The same turns and mirrors carry the whole set onto itself, and each row onto the other rows of its family. Which rows share a family with each named row? Give them in list order.
These 32 rows form 4 families of 8 rows each.
repin: -17 -5 -13 -5 -6 6 -15 -13 -6 11 2 12 -25 8
gir: -10 -12 -14 -7 4 11 -27 -12 6 6 3 -13 -5 1
fuzog: -13 2 1 3 -14 -5 -3 -4 -4 -1 10 16 1 -7
tosuv: 8 6 -19 -12 -4 9 -8 -11 3 14 11 16 -3 -9
vukeg: -10 8 -8 -11 0 5 -10 -7 -3 12 12 14 -25 9
dosaz: -18 -11 13 0 2 -2 -8 -9 -3 11 2 -4 -6 0
Goze: -1 -2 -5 -11 3 -7 -7 1 10 0 9 -8 -6 -20
rizag: -10 -4 -8 -18 5 -11 -16 6 -2 10 11 -7 -6 -2
kaz: -21 -12 -5 -12 -4 4 -24 -7 8 7 10 -11 -12 3
lilev: 2 -2 -13 -24 5 17 -12 -10 0 14 5 9 -15 -5
Voges: -4 6 -5 -12 -4 -2 -16 11 2 12 11 3 -14 11
Mivi: -17 -10 -19 0 -11 25 1 -10 4 13 8 3 -10 -2
pepeb: 1 -7 -13 -13 0 19 -16 -8 8 16 9 -15 -18 -3
Fevek: 5 4 -30 -11 -10 12 -8 -8 4 -1 1 4 -10 -3
depab: -11 -4 -8 0 -18 21 -12 -13 -6 15 10 9 -12 10
vuv: -3 4 -3 -4 -10 -1 12 -5 -6 5 -1 14 -10 -3
satu: 4 -2 -4 -6 -1 4 0 -4 6 0 0 -12 10 -11
pul: -11 3 -8 -2 -16 27 0 -19 -3 4 0 6 -8 -8
Pilat: -14 5 0 -11 -9 9 -4 -5 -6 17 9 4 -8 18
parem: 6 9 -9 -2 -8 10 7 -6 -9 8 4 11 -5 -13
regu: 2 7 5 -14 -1 -10 -18 -3 -5 1 6 -3 -5 -9
bidof: 7 -5 -22 -19 -3 15 -15 -5 2 -3 9 -4 -15 -8
Peku: -16 -14 -19 4 -7 10 5 -18 2 11 6 -1 -1 -6
Kogo: 3 7 2 -15 0 0 -20 1 -2 0 -4 1 -14 3
fireg: -7 -11 -7 1 -10 15 -3 -24 2 3 9 -2 -4 -20
paro: -19 -12 -10 -14 -9 13 -8 -8 4 14 3 -16 -21 -3
pabo: -6 -12 -6 -2 -12 9 -7 -7 3 2 3 -14 9 -19
bofi: -23 1 -2 4 -15 -2 -4 -4 -5 -1 6 -10 2 -5
lanap: -21 -11 7 2 -10 5 -11 -2 0 1 9 -14 -15 -2
Ludeb: -7 -6 -16 -9 -1 7 -12 -8 1 -3 1 -6 -6 -29
guzet: -22 1 8 5 -10 -1 -3 -9 -2 16 6 4 0 -2
kiz: -1 11 -5 -6 0 3 -9 -6 -10 0 8 16 7 -7

Same family as fireg: fuzog, tosuv, Goze, Voges, pepeb, depab, lanap
Same family as bidof: vukeg, kaz, Mivi, parem, regu, pabo, guzet

